(in the rows, 128 means zero)
One turn sends every row of this set to another row. A few are shown first. Where does it send the rows asked after them?
z4: [135 104 122 118 129 148  90 134 111 112 157 173 144 107 129 106 146 144
 120 153 134 170 146 141 119 149 124 139 118 131  95 104 129 131]
z590: [144  97 123 141  89 113  89 134 131 130 174 150 127 121 127 117 131 136
 126 136 130 125 123 110 139 129 139 136  81 129 129 148 152 145]
z476: [136 111 137 159  97 128 107 137 122 117 172 142 128 127 102 122 122 134
 149 126 129 125 138 102 149 128 141 153  95 137 116 147 129 149]
z883: [100  91 135 128 136 168  97 140 126 123 143 148 147 117 118 120 111 151
 131 176 149 124 167 109 167 107 140 107  85 154  93 141 166 135]
z931: [121  89 123 131 128 182  93 148 122 115 152 161 132 119 119 114 153 148
 139 135  98 138 156 138 121 165 137 138 110 133  86 112 147 148]
z814: [109 113 135 143 139 171  86 160 127 124 166 152 143 116 132 111 111 152
 111 161 146 120 162 112 158 103 139 103  84 167  92 137 157 147]
z70: [139  94 118 133  98 130 104 117 125 128 172 139 134 119 128 104 118 129
 154 129 127 125 124 118 150 131 142 139  83 125 129 157 145 141]
z369: [117 114 132 134 121 150 108 118 103 118 160 133 158  99 134 102 106 120
 127 161 146 155 134 137 171 133 133 109 135 159 123 135 137 160]
z306: [120 104 118 114 131 172  88 135 108 108 146 170 141 118 115 120 145 158
 155 162 117 150 132 135 119 153 145 134 103 125 117 109 128 126]
z794: [107  84 132 159 105 134  96 128 116 120 143 135 164 118 119 147 154 142
 130 178 152 140 148 117 150 128 158 128 113 171 113 121 167 156]
z37: [ 96 116 124 163 115 154  70 163 111 135 185 142 139  94 133 126 135 121
 132 158 126 123 115 115 159 125 152 111  97 141 106 121 151 179]
z545: [ 98  92 133 154 131 145  76 155 122 114 181 135 134 104 137 120 126 116
 119 143 150 134 133 105 177 167 155 121  84 156 103 125 140 164]
z686: [ 99  94 118 134 128 157 112 167 110 116 124 158 179 104 103 115 171 143
 157 152 123 133 135 113 140 122 134 120 107 157 124 126 155 141]
z661: [102 101 136 113 131 151 108 168 113 106 135 167 154  97 111  86 142 118
 124 145 122 139 132 116 160 154 103 103 113 140 125 132 144 143]
z485: [129 114 116 109 133 172  87 147 128 130 162 161 136 103 134 113 150 150
 145 142 126 148 131 130 106 138 145 124 100 131 117  97 136 172]
z54: [100  95 132 141 137 116  91 133  96 103 171 136 130 120 100 117 131 132
 141 129 102 124 157 126 158 164 145 115 109 141 106  89 145 133]
z656: [114 107 119 141 138 127  90 129  98 110 167 136 140 124 105 118 134 147
 146 128  92 115 144 135 139 149 155 101 105 155 131  87 148 139]
z880: [ 94 107 136 126 141 165  91 139 116 115 154 158 138 107 121 109 105 148
 127 175 157 128 158 110 172 103 135 105  91 147  98 144 153 135]
z895: [130 110 129 149  94 120 104 128 114 113 172 153 114 114 109 114 126 142
 132 125 130 131 137 109 151 125 134 151 119 132 119 158 147 151]
z951: [102 103 124 127 119 155  87 118 103 107 147 153 132 105 121 116 113 138
 129 172 129 133 117 131 171 147 143  93 120 147 151 144 157 152]
z346: [107 113 127 131 138 169  89 145 116 121 162 157 144 111 138 101 106 156
 114 166 146 125 154 124 163  97 138 100  92 160 101 147 158 133]
z560: [105 108 122 125 118 105  91 129  99 131 187 128 145 109 138 114 151 142
 140 147 113 130 140 139 135 131 158 113 107 139 115  82 159 141]
z356: [111 100 130 123 128  90  93 117 104 118 171 135 143 107 119 116 142 131
 134 145 135 142 155 124 141 137 143 111 111 140 115  74 150 147]
z250: [128  68 118 174 118 150  86 131 119 122 138 142 172 124 112 131 131 122
 122 160 116 130 147 131 156 144 138 106  96 170 108 126 165 144]
z521: [125 100 128 116 146 162  85 144 128 108 152 170 120 106 111 112 137 138
 130 131 135 156 149 115 125 165 128 131 106 128 102  99 129 166]
z897: [116  76 121 124 133 132 107 165 121 111 132 161 177 102 125  99 167 134
 115 140 142 147 145 118 146 146 121 119 105 167 115 127 161 131]
z539: [102  95 130 114 129 142 107 191 124 134 162 141 171  90 136 104 160 120
 138 148 142 150 131 105 156 141 134 129  87 145 103 117 147 146]
z159: [148  97 126 142 100 134 114 127 129 124 163 131 133 129 114 121 118 147
 150 122 126 127 137 112 147 136 152 147  94 150 132 153 145 144]
z769: [112 102 135 131 131 106  99 125 103 112 178 133 131 110 118 105 133 130
 120 123 114 135 162 134 150 154 134 109 127 149 106  86 153 153]
z88: [ 95 101 127 134 132 157  94 204 112 116 152 162 147  97 113 114 162 144
 128 138 111 129 125 104 156 152 133 121  99 152 114 127 156 143]
z249: [ 97 102 137 131 138 163  84 150 129 125 157 154 140 112 123 117 112 144
 124 173 157 121 159 100 164 104 139 102  73 149  94 132 157 145]
z33: [146  94 126 143  90 110 100 126 126 130 158 153 125 111 105 124 124 135
 131 137 126 134 136 107 146 120 125 138 105 125 121 146 162 154]
z446: [ 98 106 125 117 126 125  96 122 104 123 170 125 135 116 118 116 140 142
 161 144 103 115 140 132 141 142 160 101 104 134 133  86 156 152]
z607: [ 99 120 135 101 124 158 121 169 114 117 150 145 164 100 138  91 159 142
 139 153 140 139 124 122 146 134 134 113 116 154 141 131 143 150]
z932: [112 100 131 136 131 166  94 147 124 127 153 150 148 114 132 115 115 158
 109 168 141 126 167 121 159  97 135 104  97 166  90 141 173 137]
z988: [114  85 128 107 117 157  95 135 129 126 156 154 137 108 136 116 168 142
 141 157 133 152 153 130 117 151 141 144 105 119  86 102 155 155]

z686 goes to z607
z895 goes to z476
z250 goes to z951
Where do these go?
z4 goes to z521
z560 goes to z356
z883 goes to z346

One turn sends every row of this set to another row. A few are shown first. Where does it send the rows asked after them?
z458: [129  98 119 145 111 134 111 127 143 146 177 113 122 136  94 130 112]
z984: [123 135 124 143 111 135 129 124 170 142 119 141 132 137 121 165 100]
z34: [121 127 133 155 108 124 137 141 126 167 106  94 130 152 124 112 113]
z214: [139 108 134 155 105 117 124 143 137 170 123 127 102 125  91 142  99]
z533: [137 123 130 140 118 129 133 128 123 153 116 131 145 184 116 161 108]
z134: [109 138 148 147 114 132 130 125 147 163 149  86 143 149 136 136 113]
z921: [123  64 119 150 117 126 124 117 151 166 116 106 160 151 116 131 122]
z899: [120 117 134 164 118 125 146 144 129 164 113  96 128 144 136 113 116]
z299: [122 121 118 144  85 126 122 131 145 168  99 133 123 155 110 159 115]
z917: [132  86 127 117 112 131 117 121 138 141 126  76 142 144 101 163  98]
z549: [132 135 106 143 136 131 128 130 149 146 115  93 106 130 110 131 102]
z614: [127 120 124 154 146 123 125 126 138 167 145  97 110 116 133 151 103]
z743: [124 111 128 136 111 131 142 126 143 154 133 112 133 192 124 163 137]
z495: [120 107 125 137 118 137 114 117 167 143 109 122 138 146 104 185 122]
z991: [114 146 145 148 124 133 131 126 150 152 142  93 147 145 134 131 103]
z497: [129 111 155 146 108 115 138 124 132 165 106 101 124 149 112 108 127]
z199: [132  97 137 156 131 125 148 131 127 160 133 130 135 172 141 167 123]
z636: [131 104 116 144 115 134 111 126 144 139 171 116 124 134  92 128 105]
z670: [136 119 124 146 135 136 154 130 151 129 124 128 138 175 127 156 118]
z840: [117 113 112 143 119 124 126 129 143 174 133  75  96 139 118 143 129]
z958: [125 136 167 135 123 124 128 107 153 148 139 102 144 143 118 126 110]
z461: [135 100 134 157 106 114 128 144 137 173 129 125  98 123  98 144 107]
z556: [109 111 128 145  94 128 128 124 167 172 138 122 123 147 130 178 129]
z620: [121  81 127 147 135 133 123 109 166 149 134 112 171 142 122 140 109]
z857: [120  89 126 135 114 132 110 107 160 159 130 105 174 157 107 142 111]
z517: [117  95 127 144 123 135 121 119 170 146 117 121 134 140 114 190 129]
z164: [119 122 171 139 121 122 131 109 154 159 149  96 139 142 128 131 123]
z874: [128  91 124 151 126 131 122 126 150 150  93 134 133 137 110 178 119]
z771: [122  87 125 148 114 128 118 126 146 162  96 124 131 145 106 181 128]
z933: [135  93 112 149 107 129 113 134 130 150 154 118 117 138  88 120 109]
z194: [124 102 122 164 113 124 144 136 155 161 112 142 117 130 136 160 119]
z881: [136  88 112 155 113 129 118 135 131 148 156 120 115 132  94 120 112]
z417: [134 107 156 153 122 117 147 126 139 156 108 108 124 140 121 106 124]
z558: [144  90 145 153 135 127 122 121 119 135 127 125 120 167 130 131  97]
z345: [143  81 122 126 126 131 128 129 135 133 112  86 141 134 104 151  89]
z940: [131  81 116 146 124 130 122 116 152 151 103 115 166 150 107 124 106]
z48: [136  75 129 130 134 132 132 125 145 133 133  82 140 128 118 162  98]
z884: [124 138 120 134 118 124 105 121 127 176 131  90 117 139 106 149  98]
z95: [137  87 148 145 114 123 113 119 112 152 130 113 119 182 124 139 110]
z403: [124 124 134 137 104 128 124 130 175 152 156 108 106 132  94 154 113]
z439: [135 111 140 131 120 138 118 113 148 118 136 105 124 186 118 133 108]
z914: [129  91 143 142 127 134 127 115 150 127 151 102 115 178 135 138 122]
z619: [134  65 126 127 117 127 128 130 133 151 124  76 134 139 112 160 110]
z158: [126 124 136 141 111 129 128 130 178 147 155 112 106 127  98 152 109]

z95 goes to z914
z917 goes to z619
Where do these go?
z620 goes to z940
z614 goes to z549
z743 goes to z199
z403 goes to z461
z874 goes to z495
z417 goes to z958
z458 goes to z881
z194 goes to z984
z134 goes to z899

